In the rows, 100 means zero.
The rows of Z fall into several groups, which share some directions, and each row is roughly a mix of its group's hidden directions.
Z (180 x 12):
0: 114  92  96  74 111 139  96 101 118 129 111  89
1:  98  73  91 115  83 112  81  83 124  85  70  86
2: 119  61  98  83 107 121 112 113  96 104  93 131
3: 105  90  77  94 108 126  62  96  82 101  89 126
4: 112  87  83  79 123  76 119 110  68 104 101 119
5: 101  96  88 131 100 113 142  87 115  93  92 121
6:  89 105  66 106 118 106  93 102  84 138  90 121
7:  76  83 108 119  96 133  98 133 108  91 105 119
8: 111  51  98  98  99 108 110 102 104 100  86 133
9: 114  82  88  98 119 111  94  77 118  85  79  64
10: 115 139 122  87  98  83  84 103  87  91 115  77
11:  85  93 128  80  88  93 126 113 105 111 132  82
12:  89  77 120  92  87 123  83 122 116 106 123 124
13: 116 136  72 121 109 107  94  74 108  90  92  86
14:  89 108  81 105  95 118  51  95  98  97  93  76
15:  94 114  91 111 112  97  69 118  61  98  83 118
16: 112 109  71 114 103 103 146 108  90  79  97  95
17: 113 103 117  86 102  97  52 110  73  90  96  92
18:  97 119 112  72  98  79  92  95  86 103 102  56
19: 133  74 102  96 121 111 104  74  96  93  72 111
20: 115  63  79  88 100  96 116 133  91  97  90 116
21:  69  86  99 114  74 117 111 110 130  87  99  80
22:  98 100  76 117 116 144  86  86 109 109  85  88
23:  84  62 110 114 101 112 100 100 101  76  71 120
24:  71  53 109  99 100 126  91 107 103 110  99 101
25: 103  51  98  84  84 112 125  96 108  92 103 110
26:  91 101  97 104 121  62  70  95  71  88  99  91
27:  92 130 106 122 106  99  73  67 106  97  89  79
28:  91 109  81 107 104  70  85 116  63 115  87 117
29:  89 119  90  82 118 106  88  59 107 106 100  71
30: 101  74  99 104 116 124 106 108  87  76  90 139
31:  67  69  81 116  94 102 119 113  98 106  73  95
32: 118 118 120  72 114  78  80 107  87 118  90  78
33: 114 138  94  83 108  79  91  91  88 121 122  82
34: 109  99 130  62  88  92 107 109 102 130 112 115
35:  90 111  89 116 112  79  85  87 100  91  66  65
36: 133 105 114  75 108 120  82  81 127  84 102  98
37: 119  78 114  96 120 105  98  96 115  64  76  80
38:  92  91  80 126 122 100  77 109  79  93  70 118
39: 106  91 121  97 120 115  94 127  74  81  83 126
40: 107  67 133  72  82 106  95 109 112 104 118  97
41: 134  88 108  75 108  85 117  90  77 101  93 127
42: 111  87  89  96  68  85 134 112 112 109 114 124
43: 140  82  91  83 119  82 110  88 112 106  75  98
44: 112 109  74 111 112 112 145 109  93  77  99 102
45: 105  92 100 129  97 101  80 109 102  91  57 124
46:  76 100 106  93 102  64 124 106  87 120 103  71
47: 109  86 115  76  92 118 132 105 126  94 128  97
48: 106 121  67 104  98 101 127  70 127 108 101 105
49: 112  95 114  78 123  65  76 108  78  90 109  87
50:  82  88  75 123  97 109  86 108  96  95  58 116
51: 123 126 126  90  81  89  81 107 110 114 128  97
52: 130 105 119  69 107 111 108  81 125 109 109  80
53: 113 105 124  75  99  75 105 134  98  74  99 109
54:  87 130  83 125 100  93  73 128  86 101 101 116
55:  90  76  99 111  91 107  59  75 123 109  90 105
56:  90  87  94 113 125  92  85  88  69  79  77 123
57: 102 132 113  86 106  83 103  84 115 108  99  58
58:  92  99 101 131  99  98 100 103 117  68  72  70
59:  94 140  88 108  84 103  73 110  86  82 121  90
60: 109  83  99 102  86  95 133  72 137 111  93  94
61:  88 119  65 128  98  99  81 103  74 119  95 104
62:  75  84  95 114  65  99 116 109 122  91 128 101
63:  87 130 116  88  81 113  82  98 101 119 125  75
64:  82  77  93 121  82 126 115  81 131  92  94 101
65: 113 108  85  84 136 119  91  94 102 121  77 124
66:  83 113  94 117 102  63  97 110  62  89  90 110
67: 128 114 109  72  97  72 132  94  89 109 102  90
68:  76  98 130 102  86 114 111  99 122  90 119  67
69: 116 114  79 112 112  87  72  97  89  90  64 119
70: 113  59  89  99  96 114 121 119 111 110  93 128
71: 130 142 111 105 106  81 104 101  77 100  98  85
72: 114 103  75 115 115  92  78  98  84  91  65 124
73:  91  68 127 101  92 135  81 103 121 101 100  96
74: 108  71 101  89  76 118 128  94 133 101 108 111
75:  83  83 145  84 102  93  76  89 115  94 108  94
76: 129 115 103  71 112  69 114 116  81  98 109 100
77:  93  99  79  97 111  75  83 117  57 105 109  85
78:  71  79 110 111  84 104  79 118 100 119 120 127
79:  94  76  98 111 115 107  88  69  77  79  69 105
80:  91  86 101 103  94 135 119  77 140  97  95  99
81:  94  69 118  93  93  89 140  87 122 112 101  91
82: 103  90 106 103  74  94  82 126  89 136 126  93
83:  82  93 102 120  93  66 116 120  66 104  92 111
84:  68  97  99 115  73 114  95 111 131 103 111  76
85: 102 119  82  80  92  70 111 103  62  95 118  91
86:  89 110  67  96 104 103  91 110  75 142 110 104
87: 137 105 109  79 109  91 117  81 100  86  71  83
88:  90 123  88 132 121 128  88 108  97  98  98 127
89: 126 130  86  90 115  85 135  92  91 108 114  93
90:  95  80 110 110  99  75  95 128  71  97  86 130
91:  91 114  82 125  84 131 119  79 125  95  91  96
92:  84 112  85 110 122  95  85 108  57  93  91  78
93:  81 125 103 100  99 108 114 106 126 122 137  86
94:  82 102  60 107  98 107  94  80 103 121  96  68
95:  84  95  95  92  96  96  51 115  87 104  74  89
96: 108 124 132  85 101  91 115 104  95  88 126 131
97:  78  93 133  85  97 102  98 109  82 109 138  85
98: 122  85 116  64 119  75  92 116  87  99 115  93
99:  84  73 108  91  94 101 123  95 106 133 117  71
100:  90 139  99 108  95 102  87 125 107 120 119 125
101: 107  67  82  99  96 117 128  96 113 102  97 135
102: 134 122  72 118  89  97 124 102  88  83 104 111
103: 121  98 119  54 104 103  92  86 113 123 100 105
104: 105  70 105  76 103  75 121 127  83 103 107 116
105: 100 129  79 106  87  91 116  98 116 118 125  69
106: 119 111 106  81 108 126 109  68 133 103 111  91
107:  67 104  99 117  86  94 120  82  90 108  96 138
108: 104 104  96  91  97  71  78 116  68 132 101 115
109: 108 120 121  87  93  91  99  87 112 113 135  66
110:  77  85  84 132  97  90 106 120  79 103  74 116
111: 114  76  98 103  72 118 122 102 135 106 107 118
112: 113 134 105  79 111  75  89 105  82 113  93  72
113: 112 101  81  83 108 110  77 114  90 144 115 103
114: 106 111  99  86  85  89  81  73 126 114 101  64
115:  96 137 100 120 106 102  68 110  70  92  99 111
116:  62 118 100 112  78  93  99 121 110 102 128  86
117: 130 126  74 100  99 101 131  96 114 109  94 120
118:  88 151 106 111  98  90  96  94 104 102 116  75
119:  80  60 117  99  84  89 106  97 100 111 104 134
120: 116 106  59  95  99  81  97 105  95 118  71 122
121: 102  76 115  86  84 109  83 107  97  67  67  88
122:  79  98  75 121  83 108  85  77 120 128 106 113
123: 109 102  94 101 117  81  64  86  71 118 103 124
124:  99  93  82 109 112 138  90  75 115  77  79 107
125: 105 111  87 120  90 132  96  70 135  99  96  94
126:  82  93  62 132  92 110  95  98  94  70  97 108
127: 116  70 118  71  95  92 118  92  90  99  98 132
128: 109  94 142  62  98 106  93  96 119 106 112  97
129:  81 114 100 119 117  96 123 128  74  75  88  95
130: 120  63 105  87 101  88 120  88 106 114  78 126
131: 104  79 109  90  95 105  74  91  69  93  84 136
132:  79  99  85 119  97  92  88 135  88 111  96 135
133:  71  86  95 125  90  94  96 117  95 108  96 142
134: 109 112  90 117 100  85 113  68 122  64  94  87
135: 115  65  91 100  99 129 106 100 104  83  93 135
136: 133 105 105 110 104 128 132 116 108  89 123  96
137:  83  86 126  83  86 111  70 102 106 116 126  80
138: 112  73 122  79  99 107  76  95 115  88 106  66
139: 109 131 120  65 107  89 100  86 117 120 116 101
140: 134 115 102  74 109  86 107 112  63 100 106 111
141:  95 116 119 108 109  97  63 121  75 111  94 126
142: 127  83 106  86  99 101 138 102 100 110 110 133
143: 114 118 101 115 117 104  68 115  70  98  85 124
144: 120  99  84 130  95  75 101 101 100  72  92  68
145:  79  98 116 101  78  94 101 107 115 119 117  56
146: 119 120 121  70 117  95 101  84 106 113  99  66
147: 125 121  78  81 132  81 101  99  90 120  96 114
148: 118 124 108 105 115  84  86 106  94  55  86 105
149: 127  86  97  93 120 107 105 103  71  82  84 134
150:  95  75  88  95 114 124  98 108  66  91 118 127
151:  88  76  81 105  90  96  81 120  92 119  62 110
152: 108 126  85 100 124  84  81  78  81 105  68  99
153:  82  97  86 118  73 105  94 102 117 137  75 110
154:  70  73  92 111  98  86  81 135  93 108  91 117
155: 125 141 100  83 103  86 100 119  77 115 108 102
156:  97 105 111  72  84 116  92 121  62  89 122  94
157: 136 108 132  79 102  79  99 117  96  81 106  97
158:  98  55 115 106  83 101 109  95 130  84 100 113
159: 118 123 113  78  91  98 117  98 126 120 117  73
160:  79 111 138 104 109 104  85 101  83  73  90  77
161: 123 116 114  75 113  82  94 105  75  98 122 127
162: 123 110 104 119 120 103 108 109  90  74  63 118
163: 105 114 110  80  82  97  61 118  87  97 100  70
164: 125 108 113 103  75 140 114 110 124  96 103  94
165:  89  95  75 124  89 127 126 121 113  80 104  96
166: 100 127  89 110 138  88  84  94  69 105 104 111
167:  91  76  76 109  67 115 110 116 101 126 116 109
168: 101  89 105  68  97  66 116 121  81 111 120 107
169: 117 126  98  92  98  94  77  81 121 121 105  66
170: 127 106  91  89 112  76 129  94  71 109 107 123
171:  76 111 119 103  88  83 105 114  94  99 128  61
172: 106 117 140  85  87 103  82  86 126  95 116  84
173: 121  74  95 101 104  98 117 104  75  79  73 127
174:  69 102  96 122 108 137  93  80  97  86 102 121
175: 133 116  75 105 113  79  79 105  84  84  82 110
176: 121 129 115  85 105  83  74 105  72 100  96  79
177: 111 119  94  84  84  89  84 127  72 116 128  98
178:  78  93 107 109  91 114 133  86 111 119 131  82
179: 102 108  78 118  89 128 113 102 138  97 106  77
Here is one row of each group, with its name. Which group are the others in?
104 122 103 106 106 101  68 100 102  89  75  60 | E
 80  82  78 133  99 119  86  93  98 104  67 105 | G
117  73 123  62 111 104 104  97 117 123  95 101 | L
103 117 100  86  98 117 112 136  71 129 101 110 | W

113 133 101  96 110  60 115 103  80  87  91 113 | W
 82  93  87 113 121 103  87  71  78  87  67 106 | L
124 144  99 101  88  96  76 104  98 124 112 106 | W
 75  78  76 122  89  74 108 106  82 103  94 123 | W
113  93 109  92  91  75 119  91  88  85  98  54 | L
105  51  98  92  94 103 113  99 105 104  88 133 | L
 98  66  82 105  83 138  94 112 104 115 106 118 | G
131  96  84  74 118  99 101 129  76 116 109  96 | W
109 108 109  66  91  84 113  83 128 110 129  90 | W
 88  76  84 103  96  80 135 121  84 122 109  89 | G
106 118  60 123 122  98 124  83  94  99 109 107 | E
 84  68 106 109  80 125  99 100 126 118  99 123 | W
 83 107 128 107  95 106  77 116 124 134 115  97 | E
 72  80 118 116  87 110  77  96 133 104  86  89 | E
